In the data rows, 128 means zero.
In the table below, every row is followed by its label. The labels come from one hidden rule.
Array([148,  90, 143, 156, 100, 152, 114, 144]) SP
Array([104, 115, 114, 120, 143,  80, 148, 137]) SP
Array([199, 112,  65,  80, 105, 112, 113, 125]) SP
Array([119, 106, 172, 170, 123, 135, 140, 177]) GV
Array([109, 102, 153, 125, 106, 144, 141,  61]) GV
Array([113, 215,  83, 114, 156,  92,  66, 130]) SP
Array([122, 123, 151, 173, 131, 133, 168, 111]) SP
Array([101, 193, 116, 123, 173, 108, 105, 145]) SP
Array([121, 117, 127,  94, 124, 107, 130, 130]) SP
Array([114, 154, 151, 187, 166,  95, 176,  94]) GV
Array([137, 151,  81, 102, 121, 132, 122, 150]) SP
Array([179,  92, 147, 136,  63, 178, 104, 150]) SP
Array([124, 163,  87, 104, 128, 126,  85, 159]) SP
Array([143, 135, 100,  93, 144, 114, 104,  83]) GV
Array([111, 104, 162, 165, 165, 109, 175, 100]) GV
Array([119, 153, 119,  93, 133,  92, 111, 112]) GV
Array([166, 135, 118,  88, 126, 139,  73,  91]) GV
Array([145, 109, 100, 103, 107,  97, 131, 116]) SP
Array([129, 127, 112, 100, 124, 147,  97, 140]) SP
Array([ 99, 106, 107,  91, 123, 121, 147, 159]) SP
Array([130, 131, 123,  87, 132, 120,  95, 112]) GV
Array([ 67, 214,  87, 127, 171,  84,  90, 133]) SP
Array([117, 191,  89, 120, 141, 135,  91, 141]) SP
Array([121, 112, 105,  96, 110,  94, 115, 166]) SP
Array([125, 127, 160, 179, 155, 120, 167,  97]) GV
Array([118, 107, 167, 175, 142, 130, 167, 118]) GV
Array([121, 117, 130, 152, 144, 121, 173,  76]) GV
Array([127, 123, 150, 102, 127,  85, 110, 140]) SP
Array([132, 122, 131, 138, 152, 113, 152, 119]) SP
Array([112, 122, 124, 115, 100, 147, 127, 117]) SP
Array([109, 109,  87,  97, 138,  80, 119, 206]) GV
Array([143,  92, 119, 150, 119, 148, 169, 137]) GV
Array([123, 125, 112, 110, 134,  92, 163, 132]) SP
Array([161, 112, 160, 143,  46, 215,  98, 182]) SP
Array([153, 135,  92,  87, 135,  91,  89, 152]) SP
Array([164, 111, 188, 168, 108, 173, 159, 104]) GV
Array([138, 138, 137,  99, 148, 133, 118,  91]) GV
Array([126, 106, 155, 164, 139, 130, 162,  97]) GV
Array([ 84, 104, 172, 166, 156, 147, 186, 127]) GV
Array([119, 159, 117,  97, 131, 126, 104, 103]) GV
Array([ 95, 122, 125, 194, 149, 102, 193,  96]) GV
Array([149, 106, 175, 164, 129, 174, 128, 153]) SP
Array([ 87, 111, 169, 148, 156, 106, 145, 132]) SP
Array([179, 138,  81,  86,  97, 120,  98, 145]) SP
Array([127, 108, 164, 188, 147, 118, 201, 134]) GV
Array([124, 113, 122,  90, 108, 147, 120, 141]) SP
Array([109, 165,  80, 122, 160, 115,  90, 165]) SP
Array([ 98, 143, 111,  96, 128, 145,  80, 124]) GV
Array([104, 126, 170, 137, 175, 138, 169,  61]) GV
Array([155, 161,  86, 102, 111, 107, 100, 143]) SP
Array([100, 109, 120, 128, 143,  86, 136, 169]) SP
Array([115, 120, 156, 156, 123, 139, 134, 162]) SP
Array([ 84, 104, 142, 137, 157, 123, 159, 121]) SP
Array([160,  72, 150, 152,  80, 222,  91, 137]) SP
Array([157, 149, 116,  95, 128, 149,  87, 109]) GV
Array([153, 117, 183, 150, 103, 185, 125, 152]) SP
Array([161, 139, 169, 149,  93, 119,  99, 113]) SP
Array([202, 118,  63,  89, 120,  74,  83, 119]) SP
Array([103, 165,  92,  98, 143,  89,  98, 102]) GV
Array([104, 129,  91,  99, 153, 154, 108, 108]) GV
Array([104, 123, 125, 122, 154, 132, 148, 139]) SP
Array([148, 115, 169, 164, 150, 173, 155,  68]) GV
Array([ 93, 208,  80, 125, 188, 125, 103, 108]) GV
Array([114, 114, 138, 113, 126, 115, 155, 147]) SP
Array([125, 131,  79,  96, 133, 112, 113, 133]) SP
Array([137, 116, 142, 166, 136, 122, 146, 165]) GV
Array([143,  80, 135, 156,  78, 179, 159, 177]) GV
Array([190, 107, 169, 146,  71, 209,  90, 159]) SP
Array([184, 136, 138, 127,  69, 172,  74, 140]) SP
Array([ 92, 228, 109, 119, 169,  99, 111, 120]) GV
Array([131, 166, 147,  97, 125, 112,  72,  69]) GV
Array([ 56, 128, 150, 154, 173, 109, 179, 132]) GV
Array([125, 102, 185, 162, 118, 218, 135, 151]) SP
Array([192,  98, 149, 139,  60, 203,  95, 115]) GV
Array([174, 177,  70,  83, 107,  88,  83, 114]) GV
Array([153,  89, 178, 149,  80, 192, 135, 154]) SP
Which label does each new row get?
Array([ 95, 109, 160, 177, 142, 153, 177, 162]): GV
Array([ 82, 101, 108,  91, 122, 158, 148, 165]): SP
Array([127, 148, 100,  88, 139, 136, 101, 130]): SP
Array([ 87, 104, 149, 169, 152, 138, 165,  79]): GV
Array([ 82, 108, 176, 186, 137, 116, 163, 132]): GV
Array([105, 180,  96, 100, 172, 111, 118,  93]): GV
Array([162,  92, 146, 162,  89, 198, 127, 160]): SP
Array([188, 155,  77,  97, 120,  82,  69,  96]): GV
Array([114, 144, 107, 102, 165, 109, 135, 146]): SP
Array([126, 117, 121, 185, 142,  80, 189, 128]): GV
Array([152,  89, 107, 111, 113, 131, 141, 139]): SP
Array([114, 106, 163, 164, 150, 122, 174,  94]): GV
Array([115, 101, 159, 194, 111, 114, 199,  93]): GV
Array([125, 150, 115, 107, 120, 144, 112, 136]): SP
Array([138, 143, 149,  99, 130, 106, 112,  89]): GV
Array([ 93, 148, 149, 158, 157, 122, 163,  79]): GV
Array([102, 104, 143, 174, 142, 143, 171, 103]): SP
Array([115,  92, 143, 178, 166,  93, 184, 107]): GV
Array([148,  94, 143, 148,  93, 215, 136, 112]): SP
Array([ 88, 114, 162, 163, 166, 158, 175, 116]): SP
Array([ 84, 107, 170, 174, 166, 103, 182, 135]): GV
Array([115, 126, 155, 150, 133, 112, 162,  76]): GV
Array([101,  99, 121, 111, 128, 146, 144, 135]): SP
Array([106,  86, 101,  88, 107, 144, 142, 163]): SP
Array([168, 117, 140, 153,  87, 148, 114, 144]): SP
Array([ 99, 156,  97, 110, 192,  66, 107, 144]): SP
Array([132, 157,  91,  80, 137, 137,  93,  61]): GV
Array([ 87,  92, 141, 182, 114, 127, 193, 162]): GV
